(in the rows, 128 means zero)
Rotation paths and how fast each direction turns (degrees each step):
Each turn is a multiple of 5 degrees from 10 to 175, or 0.
Each row of a path follows its step; steps can be skipped.
Rotation 1:
step 1: [145 129 130 129 118 131 129 114 133 132 134 134 122 112 124 124 127 125
 142 121 136 128 124 149 121 132 123 116 135 136 136 127 125 133 123 136
 138 116]
step 2: [119 128 140 129 119 113 122 134 128 128 126 126 143 134 118 111 120 127
 119 128 137 122 132 130 120 118 119 119 124 118 137 129 120 127 124 145
 135 129]
step 4: [134 127 123 136 126 133 137 138 134 121 144 124 146 124 137 126 139 117
 132 130 133 138 115 139 109 127 126 128 130 114 138 127 130 131 134 124
 124 128]
step 6: [129 127 128 123 113 133 125 130 129 117 125 128 142 134 128 138 138 130
 137 127 115 128 129 121 139 130 124 141 127 121 126 129 126 114 115 109
 109 130]
step 7: [134 133 131 147 145 132 124 118 142 123 135 130 126 140 137 128 140 135
 136 123 121 128 127 133 133 144 132 130 121 120 130 132 139 130 131 123
 127 111]
step 8: [127 123 116 127 133 108 129 117 126 128 118 117 124 136 136 123 112 114
 130 123 124 130 130 117 139 121 140 128 112 120 129 131 129 123 118 130
 122 119]
step 9: [135 115 130 138 119 144 135 124 131 135 119 117 110 125 118 133 131 131
 124 134 125 117 133 121 141 134 127 144 115 126 125 125 123 130 119 121
 136 128]
step 11: [116 113 136 123 139 123 125 126 123 137 124 120 120 120 131 136 129 107
 126 125 138 130 128 113 134 132 131 128 130 141 127 139 129 134 140 137
 134 141]
step 12: [133 133 132 123 123 147 124 125 128 131 119 126 125 116 133 141 131 132
 126 137 142 130 126 118 122 113 137 134 144 122 114 126 113 125 124 130
 129 132]
step 13: [116 137 139 121 142 136 127 124 122 118 129 138 122 133 133 127 136 131
 128 139 128 140 123 149 134 127 119 128 133 141 125 128 115 131 132 145
 132 124]
step 14: [111 122 129 124 138 126 115 142 114 133 124 129 140 128 131 138 114 132
 135 128 130 122 130 121 119 112 124 120 134 138 123 131 134 132 123 130
 122 114]
step 15: [119 135 122 135 120 135 129 138 127 128 133 130 117 113 131 123 131 144
 133 132 121 136 116 117 129 126 128 118 129 134 124 100 128 122 131 123
 137 122]
Speeds:
[130 129 124 123 127 128 128 124 132 127 125 127 122 126 125 127 126 127
 124 127 126 127 129 125 128 133 127 130 126 125 126 133 131 132 126 130
 129 127]
35
[129 131 127 134 123 127 129 128 131 120 129 128 129 128 133 129 128 131
 126 127 131 126 125 128 126 131 130 130 130 130 127 127 125 132 127 129
 132 126]
130
[125 123 128 125 130 121 131 130 129 125 124 129 132 129 130 130 123 130
 125 129 131 127 132 128 133 127 128 126 127 129 128 132 130 127 132 130
 130 127]
125
[128 129 127 131 131 125 132 128 127 130 128 127 129 122 127 128 129 129
 123 129 127 126 125 129 125 127 129 134 127 130 131 127 134 124 126 131
 128 133]
55
Rotation 2:
step 0: [137 122 136 144 140 117 139 135 122 128 124 134 122 136 128 111 122 123
 125 125 118 124 123 145 134 137 117 134 141 134 126 135 130 125 130 144
 131 125]
step 1: [121 127 130 126 134 113 135 131 125 136 117 139 128 134 123 132 124 114
 127 110 145 125 128 138 140 130 132 131 133 143 123 132 135 125 117 140
 117 119]
step 3: [143 125 138 124 141 118 131 134 131 138 119 129 131 131 118 115 110 126
 124 129 113 129 137 122 127 142 133 120 135 136 131 127 130 129 128 133
 117 116]
step 4: [137 129 119 118 127 120 124 112 133 134 129 130 133 140 113 121 121 125
 125 115 125 138 137 132 135 134 130 131 137 133 130 137 132 124 133 154
 119 131]
step 6: [142 128 124 136 125 125 139 123 137 132 111 134 124 130 126 131 111 129
 130 133 120 124 133 132 126 132 123 114 136 135 119 141 143 117 139 126
 123 127]
step 8: [133 119 133 132 122 117 129 127 122 129 125 132 137 135 143 143 117 111
 122 124 121 133 126 128 139 134 127 144 143 139 129 140 129 127 137 130
 121 131]
step 9: [139 119 135 131 114 120 135 136 139 145 112 131 130 135 129 133 114 131
 130 122 130 131 130 129 129 129 125 137 127 128 126 135 121 112 120 120
 112 128]
step 10: [140 128 134 130 138 125 133 129 128 132 127 135 123 143 119 136 111 133
 128 125 117 144 131 144 145 132 136 126 131 118 132 129 118 113 131 126
 129 128]
step 11: [145 114 132 130 141 132 126 126 133 127 129 117 132 144 128 136 122 119
 131 130 130 130 129 141 138 140 138 134 122 149 126 134 126 123 127 136
 117 127]
step 13: [128 119 146 122 131 116 137 129 135 133 120 139 123 141 127 138 117 128
 131 131 122 121 126 140 139 131 135 120 116 118 126 120 145 127 138 136
 120 126]
step 14: [136 116 134 132 139 114 137 117 145 131 130 127 118 137 122 143 128 119
 114 127 126 119 135 128 131 141 129 123 137 130 118 130 121 133 137 133
 122 137]
step 15: [138 134 138 125 123 117 141 134 130 123 139 128 124 134 124 126 122 119
 112 123 135 125 128 122 129 148 127 139 126 130 135 127 133 116 135 130
 106 132]
Speeds:
[128 126 125 131 128 130 129 128 127 126 125 131 126 128 132 127 134 125
 132 128 129 124 126 134 130 128 127 124 128 131 126 127 136 129 129 128
 131 127]
60
[130 129 132 130 127 127 131 131 129 129 125 127 128 121 127 122 127 129
 132 132 127 130 131 128 127 130 121 129 127 124 130 127 130 125 129 127
 125 128]
115
[129 128 130 125 125 130 129 131 128 128 127 127 128 129 131 124 126 126
 130 127 131 125 128 126 129 130 132 126 121 131 125 123 126 130 122 128
 123 127]
175
[132 132 131 130 126 130 130 129 127 129 131 135 125 132 130 124 130 125
 126 127 127 129 125 127 126 130 128 129 130 124 132 124 124 127 128 128
 133 129]
145
[127 131 131 128 122 128 128 130 130 131 128 132 132 126 129 132 127 127
 130 126 135 128 124 125 128 123 127 131 125 128 131 132 132 127 128 130
 129 128]
100
